Each path is a new rotation, seen through one point. The rows after it are directions, each followed by how far the rotation turns it, in deg/step (0 if it stays put).
Each turn is a multiple of 5 degrees from 10 to 175, or 0.
Each row of a path follows its step; steps can be skipped.
Path 1:
step 0: [  7  -8   0  -3   2  29 -36  33   9 -35 -40   3  -9 -32   4 -18 -10 -16
  -8  -1   4   1   5  28 -22  10 -30  25 -19  13 -36  -9  -3  -4  -8  26
 -20  12  12 -10   3 -32  27 -14 -23  14   4 -14  22 -28  21 -24  16   3
 -30 -25   6  13 -37]
step 1: [ -5  13  38  38  37  20   9  28  -1 -38 -33  -9  -2  -6   3   5   2 -22
   2   2  -3  -5   5  31 -17 -28  12  10  -8  -1 -20  21   4   6  22 -29
 -18  38  -1 -13  21 -12  32  24   7 -44  29  10  18   6  -8 -13 -15 -33
  -5 -22  17  -2 -21]
step 2: [-33   6 -32   3  15   8   7  16 -35 -21 -34  -3 -21  25   9  19  -9 -11
  30  -7 -40 -19   2  10  -9   4  -9  13 -30  22  -7  -6  28   5  13 -33
 -16  12 -31 -42 -30   2  -2   4 -22 -21  30   2 -10  -3  13 -26   8 -18
  11  21  33  -7  19]
step 3: [ 16   5 -16   7   8 -23  16  25 -68  18   3  18 -11  18   6 -31  14 -43
  15 -19 -18   4  -2  24  22  11   4   5 -12  27  -2  13   6 -22  -1 -11
  12  23   8 -12   2 -31  15   5 -62   0   8  -4 -22  15   2  15  23 -16
  19  -7   2  23  -7]
step 4: [ 15 -16 -45   8  34 -17  36   0 -38   1  -9  32  12 -31  10   2  23  -6
  10   7   9 -10  -8  -7  16 -18  13  21  -7 -20 -19  18  -3 -13   3  23
   5  12   2 -33 -19 -40  16   5  -2  43  17  19 -23   9 -29 -39   2   3
   4 -29  -3 -13 -10]
step 5: [  0  33  -6  -2  22  14  23  -5   1  13 -11  22   7  -3  17  16  24  36
 -21   6 -26   4  -3  42 -10 -25   9   4 -14  19 -48 -20 -26 -11   6  12
 -15 -18   3  -4  -6 -51  33 -17 -28  11   2  35  -7  -3   4 -20   5  30
 -33  14  -2  -3 -18]
step 6: [ -6 -23  18   7  23  24  16  -8  -4  -8 -13  16 -27  27  -2  -5   9  28
 -19  11 -12  19   8  46   3 -27  14  21   5  21  -2  -4  32   2  -3 -26
  21   0  19   9   1 -57  -4  -5  -7  -4  26   0  62  24 -14 -18  -8  18
  11  -8  14 -30 -11]
step 7: [-19  11 -22   4   1  -7 -49  -2 -24 -21 -27  22  -1  -5  19  32 -11 -17
 -30   8  -7  26 -16  18   7  -6   4   3 -38   2  14  -2  36 -22  17 -14
  48 -27 -34  -2  -7 -16  -1   7 -24 -25  20   2  15   7  12 -16 -19  20
  13 -18   6 -35 -13]
step 8: [  4  42 -26   6  26  -4  -1  -6  -1  11 -18  -7  21 -20  39 -17  11 -37
  -3  37   6  -1 -17   5  12   3  32   8  13   7 -16   8  12 -31 -13 -32
  23   7   1  -4   6 -10  21  -1 -23 -20   8 -19  17  -3  46  11  33  28
  37 -15  18 -18  21]
Speeds:
[  7  -2  -8   1  -9  -4   5   0   0  11  -1   4  -3  -5   6  -2  -3  -4
  -4   4  -3 -15  -6   1  12   6  -6  -2   1   1   0   5  -1  -4  10  -6
  -6   1  -2   4  -9   7   0  -1  -3  -1  -5   0  -1  -1  -3   3  -4   4
  13  -6   6   3  -5] | 70
[  0  -3  -2   7   6   1   6  -4   2   9  -2   3   2   9  -1  -6  -1 -13
   2   2  -3  -3  -8  -4   0   3   9  -5  -6 -12   5   6   0  -1  -2  11
   3  -2  -5  -3   2  -4  -6  -5  -2   7   1  -5 -10  -2   9   0  11   0
   3   1  -6   3   4] | 70
[ -6  -1   3   1   3  -4  -3   6  -3  -4  -4  -2 -13   2  -3  -1   5  -9
  -1  -2  -1  -9   1  -4   3  -1  -6  -6   2   3  -9   2  -6   3  -7   0
  -2  15  -8  -3  -4   3   6  -6   2  -3  -1   2  -1   1  -6  -8   2 -11
  -1   2  -8  13   5] | 35
[ -2  -1  11  -1  -8   7   9  -8   8  -4  -8  13  -5  -5  -7  -6   2  -2
  -3   0  -1   0   3   0   2  -4  -3   1  -5  -3   0   3  -5   1   4  -6
  -6  -2  -5   6   9  -2  -2   1   2   2  -1  -5   1  -1  -1 -14   2   6
  -9   6   4   1 -11] | 70
[  4 -13  -4  -3  -6   7   5   1  -7  -5   2   6  -6  -2  -6  -3  -6  -6
  -4  -2   5  12   1   7  -1   3  -8   1  -4   2   2  -3   7   0  -5  11
   4   3   1   4   0  -3   1 -11  -4  -2  -4 -10   4   3  -7   8  -5  -3
   6   4   2   5  -1] | 110
Path 2:
step 0: [  2  28  -6 -20  15 -11  40  35   5   1 -29  -1 -22  15   0   3 -37   2
  11  11 -25  11   1  17 -21   0  -5 -34  15   9 -16 -34  -1   4  35 -29
 -14   3  26  -3 -24 -28  17 -14 -24  -1  24 -13  20   4  -4  29   9  14
 -21 -26  12  11 -20]
step 1: [ 10  -4  -6 -15  18   4  25   0   8  17  -2   3 -19  50 -23  -9 -30 -15
   6 -13  17  32 -23 -30 -13 -22  -8  18 -18  20 -11  -5   8 -22  -9 -34
  -2   1  21 -19  -5   9   3  14  36  -5   0 -18  16 -17  20  28 -14 -16
  35 -19  40  -5 -13]
step 2: [ -2   0   7 -13 -24   9  -1 -28  25   5  -1 -14 -17  17  22  18   7   2
   2  22   9  12  -8  13   0 -17 -24  -2   8 -33  -3  10  14  -3  24  19
  38  16  10 -43  22 -34  -8   2  13   1  34  -4   6 -23  -1   7  24 -42
  20 -39  38 -11  -3]
step 3: [  4  25   1 -21 -23   5  -1  24   5   5   7 -27  18  -9  -1  13  22  16
 -13 -22  19  10 -12  35 -19  -9 -30   0   1  20  10 -31 -32 -16  11 -10
 -10  19   2 -19  28 -29  13 -11 -20   3 -18 -39   9  14  24  18  25  -5
  -5 -49   8  25 -18]
step 4: [ 38  46 -32   4  -1  -2   2   0 -18   1 -13 -21  -3  31 -12 -14 -11 -12
  -1   1  16  -7  -5  -2  21 -31 -38  10   2  19  10  37 -18 -10 -26   7
  -6  -4   1 -44 -12   8   9  10 -36 -17   4 -35  13   3  17  26   1   8
  -1  21  33   7   0]
step 5: [  7  10 -10  -1  -4 -11  11 -19 -16   3  -1  35  -7   4  -9  16 -30 -27
  -1  11 -13  14  -5  15  15 -17  -8 -15   8  12  18 -12   1  -3 -11   6
  27  17 -11 -17   2 -40   0  11 -44  23  27  17  45 -26 -44  43  -1 -30
  -1  -8  14  20  -3]
step 6: [ 12  28   7   5 -27   2  25  20   7 -10  17   6 -18  12  38  20   6 -24
  -1 -27  15  18  -8 -16 -25 -19 -12 -14  -5  39 -16 -50 -27  10 -20 -20
  14  19   2 -20  10  11   5 -32  18  12  15  -4  -5 -26 -25  27  -5  10
  23  -9   7  25   4]
step 7: [ -4  25 -17 -19  -3  12  42 -32  -5   3 -21 -16 -14  37  26  10   8 -26
   9   6  -2  30  11  13  12   2 -33 -18 -31 -29 -32  23 -39  -4   8 -12
  -8   9   5 -34 -15 -10  14 -31   8 -29   6  -1   6 -25  15  -2   2   4
   6   6  -6   9 -26]
step 8: [-40 -16  21  -3  -7  -3  39  19  12  29   0 -21  11   6 -38  12 -15  -7
   0 -13  19   1  17   7  28 -17 -30 -15 -22   3   4 -10 -10 -34  -3 -11
  20 -22  23 -16   7 -52   5 -14 -19 -21   8  -6  20   4  -4  23 -19 -36
   8 -12  -5   9 -10]
Speeds:
[  1  -5  -7   0   0  -6  -5   2   6  -3  10   3  -6  -3   1  -7   3   2
  -1   0  -1   2  -4  -5  -5   6   2  -3  11  -3  -7  -6   3  -5  -4   2
 -11  -3   3 -14   0   4   6 -12  -4   2  -8  -1   4   2   9   5  -1   3
   8   7  -2   4  -7] | 125
[-10  -6   5   4   7   8   9   4  -2   2  -2  -4  -2   6   6   8  -8   0
   4   5   6   2  -1   0   4   1   4 -13   8   1  -8  -3  -9  -2  -5  -2
  -5  -9   1   2 -13  -3  -2  -1   6  -1  -2   6  -1   3  -5  -5   5   0
   9   2  -1  -1  -3] | 45
[ -5   6  -2   1   5  -1  -7   4   1  -8  -1   7   5  -1   6  -2  12   2
   3  -3  -2   3   8  -3   4   2  -7  -9   5   5   5  -1   3  -7   6  -6
   4   5   1   4  -4  -4  -9   0   1   9   7  -3 -14  -3   3   4   7   4
   7  -2  -2   4  -5] | 110
[  7   2  10   7   1   1   0   2   9  -1   0  -3   8   5   4   3   0   6
  -6  -1   7  -6  -4  -7   5 -11  -7  -2  -6  -2   3  -2   6  -9 -11  -5
  -8   3   2  -3   1  10   1  -2  10   7   3  -1   0  -1   1  -1  -3   6
  -2   8   6  -1   9] | 145
[ -8   4   3  -2   1   1  -2  -7  10   1   3  -3  15   0  -3   1  14   9
   2   0   0   0   1   5  10   5   0   3  -5   4   4  -1  -4   8  -6   9
  -4 -12   3  -2  -4   2   5  -6  -2  -7   3  -7   1   1   1  -1   3  -7
   4  -5   3  -1  -4] | 70
Path 3:
step 0: [-31  -2  58   3  10  20 -16   3 -12   0  13  23  -1 -14 -15  24   5  24
  24 -18  18   8  -5  19 -20   3   4  22   3  16 -18 -17  19  35  -1  13
   0 -33   3 -18   0 -22  35 -10  31  22 -34  -9   1  14  12 -10  -2 -33
  27   3 -16 -25 -48]
step 1: [-23 -11  44  -1 -38  -2   2   9 -35 -16   5   4  16   2 -27   6  -9  29
  43 -27  30 -17   8   1   2   4 -28  -5  17   1 -27 -18  -5  30  -5  11
   4  -8  29  15  51  13 -21  15  11   0   6  35  -1 -24  15 -15  30  17
   7   7  -2  10 -37]
step 2: [-49  -3  40  11  14   1  10   1  11   9 -27   8  18  -1   8  28  37   6
   5 -15  16  -2  -3   6  -1  33 -39   8  53 -25   0 -30   2  23  -5 -18
  17 -17  40  28   9  18  -2 -28   4  18   0 -21  35   3 -23  -4   5  -8
   6 -23   3   6 -24]
step 3: [ -7  -8  22   5  -4   9 -21 -22  -9  -3 -17   1  -2  -9  11  22  18  12
 -14  -7  57  13  25 -14  -9   2  19  16   8  19 -20 -15   3  33   7   6
  17 -36  11   8  17  14 -22 -13  26  11  -2 -10  23   9  57   1 -13 -21
  54  -8 -13   2 -47]
step 4: [-51 -29   5 -22 -24  27  -9   2  -2 -25   0  -1  42  11  -4  23  -4  19
  -7 -14  11  -9  -4   3  29  26  -9  18   7  11 -10  11  -6  35  -3  -7
 -13 -32  14  37  13  19 -15   9  19 -20  43  24  18 -32  20 -32   9  10
  14 -22  -1 -22 -15]
step 5: [ -6  19  25   1  -4  45  -1   6  16  18 -10  -4  29 -16  -1  13   0   9
  13   4  17   4  -5  18  -4  10   2 -23  53  -4 -13 -15  15   4   7 -24
  12 -43  32  46 -21  -6  18 -24 -23 -25  18 -27  45   0  27 -18  13 -18
  17  -4  24 -10 -26]
step 6: [-43   2   7  -5 -15  16   3  -9  -5   5  33   8   2 -48 -26  26 -18 -11
   9 -23  34  34   3   1 -20  16  24  10  17  14   3   9  -4  18 -30 -20
  16 -23   1  -7  -8   4  -3 -25  14   7  13   4  -2 -26  62  -2  -7 -25
  16  14 -15 -10 -50]
step 7: [-28 -12  20 -26 -10  18  33 -14 -15  -4  16 -34  34  -6 -25   6  -7  -8
  29 -33   8 -33 -16   1 -20  19 -25  15  21  -8  16 -10 -38   5 -17   9
 -18 -26   9  46  13   1 -28  24  17 -20  24 -22   9 -11  29 -15   3   7
   9  18  16 -19 -21]
step 8: [-39  22  41  38  27  17  13 -14   0   1   6 -26  15 -39   6  13  20  14
  -6  -4  17  18 -25  22  11  16 -10   1  21 -20  -9 -29  -8 -33   1 -11
  -9 -30  22  12 -30  -9   4   3   1  -5  -4 -32  14  -8  -1  -5  10   9
  38  16 -13 -21 -52]
Speeds:
[  3  -4   4   8  -2  -7  -1  10   2   1   4   7   0   8  -4  -7   7  10
  -9  -1   1 -10   7   1   8  -2 -11 -10   2   5   5  -5   2  11   3   4
   2   7   3  -3  -4   3  -1  -6  10   1   1   1   3   2   0   2  -4  -4
   1  -2  -4   2  -5] | 35
[  1   8  10  -2  -4  -1   1  -9   1   5  -1   4  -4   2  -5  -2  13  -2
  -5  -4   0  -1   4  -2  -8 -13  10  -6   0  -3  -3  -7   3  -3   7   8
  -3  -3  -2   1  -6  -5   1   2   1  -1   4  -3   1  11   0  -2   8  -2
   3  -2  10  -9   0] | 145
[  2  -5   9   0  -1  -5   5   4  -4  -3  -7   4   5   1   7  -4  -7   5
  -5   1   3  -3   5  -4  -1   3  -3   2   5  -7   1  10  -2 -12  -2   4
  -1   4  -2   8   0   3   5   2   2  -3   8  -9   8  -8 -11  -4   5   0
 -12   2  10  -4  -4] | 125
[  1 -13  -1  -2   1  -2   0  -3  -7   0   0   4   0  -6   3   2  -3 -16
  -4   0   3  -1   1  -6   5  -3  -1  -2   1  -3  14  -1   2   6  -6  -9
  -6  -5  -3   0   0   0  -7  -1   4   5  -2  -5   4  13   1  11   9   4
  -3   3   2   3  -3] | 90
[  3  -2   0   4 -10  -3   1   1   1  -5  -2  -3   7   5  -5   9   9  -1
   1  -1 -15  -5  -1   2  -1  -1   2  -3   4   0   7  -3  -4  -3  -7   0
 -11  -6   5   5   1  -7  -3   0   0   0   3   0   0 -10  -6  -7   6  -1
   7  -1  -1  15   9] | 125
Path 4:
step 0: [ 14 -21  12   7  10  37   2  48   0  20   4  -3   3  -6 -27  33  -6  -8
  -2  -7  20   2 -17  -8 -12 -13  25  -6 -23 -18 -27   9 -20  14 -21 -15
 -36   2 -25  33  -8 -17   5   0  -8  18   5   0   3  -2  30  11  12  33
  52 -29  -1  21   1]
step 1: [  3  10   0 -23 -10  -5 -10  13  -9   8 -17  -4  -5 -24  -9  13   0 -23
   8  10  -3  18 -27  -2  22  -2 -16  19 -20 -20  -3   8 -36 -38  16 -34
   2  24  18  31 -50 -27  15  13 -15  -4 -36   7  -1 -19 -18  -2 -16  25
  25  -5  15  45  -8]
step 2: [-10   4 -11  12 -34   6 -32  -8   6   0  32 -25  16  11 -33  10  15 -12
   1   9  -9  11 -17  20  34 -17  -5 -20  13 -32  39 -19 -23   4  19 -17
 -25  40  42   4  -7 -17  -6  39   6  17   7 -32   4   0 -13  23   3   7
  -5  13  -9   9  -1]
step 3: [ 30   3 -15   6  -6   8   7  11 -21 -43  57   2   2 -16 -31  31  16  11
 -17  34   3   0   0  15   8  30  10 -33 -22  -5   7 -42   5  -5 -21  -8
   1  32   3  14  -5  -3  11 -31  18   6  -2 -14  31  -1   2  24 -22 -10
 -15   4  12   5  22]
step 4: [ 12  15 -10 -15  -1  28  13  18   7  -5  27  -9 -14  -6   3 -10 -15  31
  32  35  18 -10 -32  26 -11 -25 -13 -14   5  13   7  -5  -9   8 -17 -34
  29   5 -21 -22  -4  10 -16 -28  38   6 -32 -11  46 -18 -14   0  18   6
  24 -13 -11  26   8]
step 5: [ 14 -18 -38   7 -43  25 -21 -11  21   2 -23 -26  -2 -10  -2  -8  -7  36
  -2  24  35  20  -3  -1  -5 -67  -2   9  10   7  -3 -22  19 -19   6  23
   7  10   9  24 -33   6   1 -21   2  14  -8   7  -2 -19   2   2   1 -17
  21 -22  -5  11  18]
step 6: [  0 -23 -26 -17   1   1   1   6  48  26  -6 -10   2 -22  -8   6 -22   3
  17  -6  -4   9 -16  26  26 -11   8 -27  -4  -1 -50 -19   5 -19  -8  24
  10  43  14 -19 -35  -2  -6   8 -16   1  18 -37   7  12  -6 -26 -24 -15
  -7  -6  25 -18  25]
step 7: [ 15 -17   7  13   1  28 -18  38   8   0  -2 -39 -20  -1   3  -9 -10   7
  -5 -23 -13  -1 -32  14  12  36 -11 -17  19  -6  -6  11  -1   4   9  -8
  -2  45 -20  19 -14  27  -6  -9  44 -21  -4 -32 -34  30  19  -6 -19   7
   3 -15   0 -15  37]
step 8: [  1   6 -19 -10 -10  12 -14   4   7 -28 -15  -7   5 -24  50 -21  19 -17
  -3  18   8  20 -15  27  48  23 -24  14  29 -10 -12   8  27  11  18 -42
 -18  12 -34  21  -7  -8   9 -35   8  15  -9   8  17   9  11 -17 -26  -5
 -22  -1 -17   8   4]
Speeds:
[  1   6   6  -1   6   1   0 -12   0   3   1  -5  -7  -8   5   1  -6  -2
  -8   5  -4  -2   3   7  -5   4   1  -3   3  -7   6   0   7  -1   5   9
  -9   5   2   1  -1   2  -8   3  -2  -2   5  -9  -4 -14  -5  -2  -4   0
  10   4  10   0   0] | 85
[  5   8  -4   2   7 -13   0   2   1   2  -5  -2  -9   3  -6   3  -8   4
   2   2 -10   0   2  -5   0   1  -6  -4   3  -4   7 -15   3  -5  -2   0
 -12   0   0  -2  -3  -1   1   0   4   3  -1   6   8   1   6   3   3   3
  -5   2  -8  11  -6] | 45
[  8   0   4   0   0   2   3  -3  -2  -4  -9   0  -1  -4  -5  -1   2  -5
  -3   2  -5   2  -3  -9  13   1  -9   1  -6  -5  -3   6   0   3  -3  -1
  -2   8   0  -4  10  -4  -2  10   1   4  -7  -8  -8   9   5  -4  -6 -12
   7   0  -3   5  -3] | 60
Path 5:
step 0: [ 31  -4   5  32   3  -1   6  18 -31   8  -1  -8 -12   9   2  -1  33 -20
  25   0 -32   4  20  51   7 -14   2  -5  21  30 -14  -7  10  43  15   5
 -39  -1  12 -25 -30 -11  38   4 -16  24  -3 -15  17  20 -32   6  36 -23
 -16  23 -12  12 -23]
step 1: [  8  28  42   4  29 -21  -5 -32   5  -6  25  15 -14   1 -15 -32  37  -4
   8   2  10  19  -7   0  20  -6  11  34  23 -13 -54 -25 -10  -3  31 -21
 -23 -16   7  18  -6  11   6  -9  31  42  -4 -13   4   2 -13  32  37   9
  -8  18  24 -14  -7]
step 2: [  0  -9 -26  11 -24 -26 -18 -51  12  12 -14  21   7 -24  -8  25  21  19
 -30  23 -18   5  17  41  25  -6  18  12  -1  10  -5  16   1  -8  26   7
  -6 -18   1   6  -4  32  17  -2 -34  34 -18  -9  -4   8  22  27  61   2
 -15 -30  13 -10   3]
step 3: [  8 -10 -13  16  -8   1   3  -4 -11 -19  18   0 -21  -6  -9  -6  23  -5
 -15  -2   2  10  -6  10  13  13   1  18  28   1 -15  52 -51  40  61  -4
  27  -1 -15 -20 -14  60 -21   0 -15   6 -11 -16  25  -8  -1 -19  24  -2
   3  36  -1  25  -7]
step 4: [-15  37  23  21 -26 -17  16  -2 -26  28  30 -35  14  13  -2  20  -3  -3
  25  23  24  23 -13  32  24 -23  24  18  13  -1 -28  32  -9  26  16   9
 -36  25 -18  18 -21  17  15  15 -10 -32 -17  19 -12   7  19  14  29   9
 -12  16  21  12  -2]
step 5: [ 25  11 -46   4   6 -26 -26  32 -38   7  17   5  -5  -7  13   5   9 -18
  -9  26  23   8  10  12 -21 -10   4  51  19  15 -38 -10  24  15  27 -17
  -6  -4 -16  24 -40  10   7 -29   9  -6   2 -14  -1 -32   7  -7  44 -18
  15  -9   3 -31  -2]
step 6: [ -6  10  -7  45  26  11  -5   3  -8 -42  20 -16  11 -33 -25 -25 -21   5
 -21  22   7   7  23  21  -9 -15 -36  29 -15   7 -10  22 -22  -3  49 -24
  -4 -14  -2   3 -17   0  39  12   4  20 -28  33  12   1  34  24  18  12
 -22  -2   0 -23  11]
step 7: [ -4  -4  13  -5  12  10 -16  -9   2  30  -3  19   4  -5 -41  18  -8   9
  -9   5 -35   2  -7   0 -21  -6  18  30 -10  14   0  12  14  29  34 -18
 -22   5 -41  10 -39  -1  31 -17 -48   9 -24  13  55  -6   9   0  24   5
   3  44  -8  23 -12]
step 8: [-20  33   0  28  14  44  17  -8  -5  11 -19   7   1  12  11  13  -6 -19
  10  -9  22  51  33 -16  15 -21 -16  29  20 -21 -33  24   6  15  20  15
 -23  14 -20  -9 -22  28   5 -24 -19  36 -25 -25  10  -6 -26  30   8  -4
  17  23  -6 -26   5]
Speeds:
[  7   0  -2   5   0  -5   1   5  -2 -12   9   6  -5   0   7  12  -3   4
   3  -3  -5   1  -2   3  -3  -9  -3   2  -2   7  -3   5   1  -6  10   0
   9  -1  11  -8   7  -2   6  -1  -3   1  -8  -1   2   4  -4  -3 -11   3
   0  -1   2   7  -1] | 115
[  7   3  -5  -4   5   2   9  -2   4   0  -1   1  -1   4   5  12  -1   1
   5   2  -5   3  -7  -2   1   8   1   9  -1  -3  -2  -3   4   1  -4   8
   5   0  -8  11   5  -9  -5  -8   1  -4 -10  -7   1   0   0  10   5   6
  -6   0  10  -5   3] | 115
[  6  -6   0 -15 -10  -8  -5   5   5  11  -5   5  -3  -9   1   2  -1   6
  10   2  -4   3   8   5   1  -3   8  -1  -5   7   2  -1   3  -2  -1  -2
   1   3  -1  -2  -3  -1   6  -8  -8 -10   1  -1   0   8   6   3   3  -3
  -2   3  -6  -3   2] | 145
[ -8  -3  -2  -9   1  11  -8   1   3   2   6   7   6  -2  -1   9  -1   2
   1  -1   0   5  -3  -8  -3   5  -1   1   1  -6  11   6  -5   5   4   5
   2  -2   5   2   8   6  -1   5  -6   3 -10   9  -2   7  -4   0   9  -8
   7   4  -3   5   3] | 80
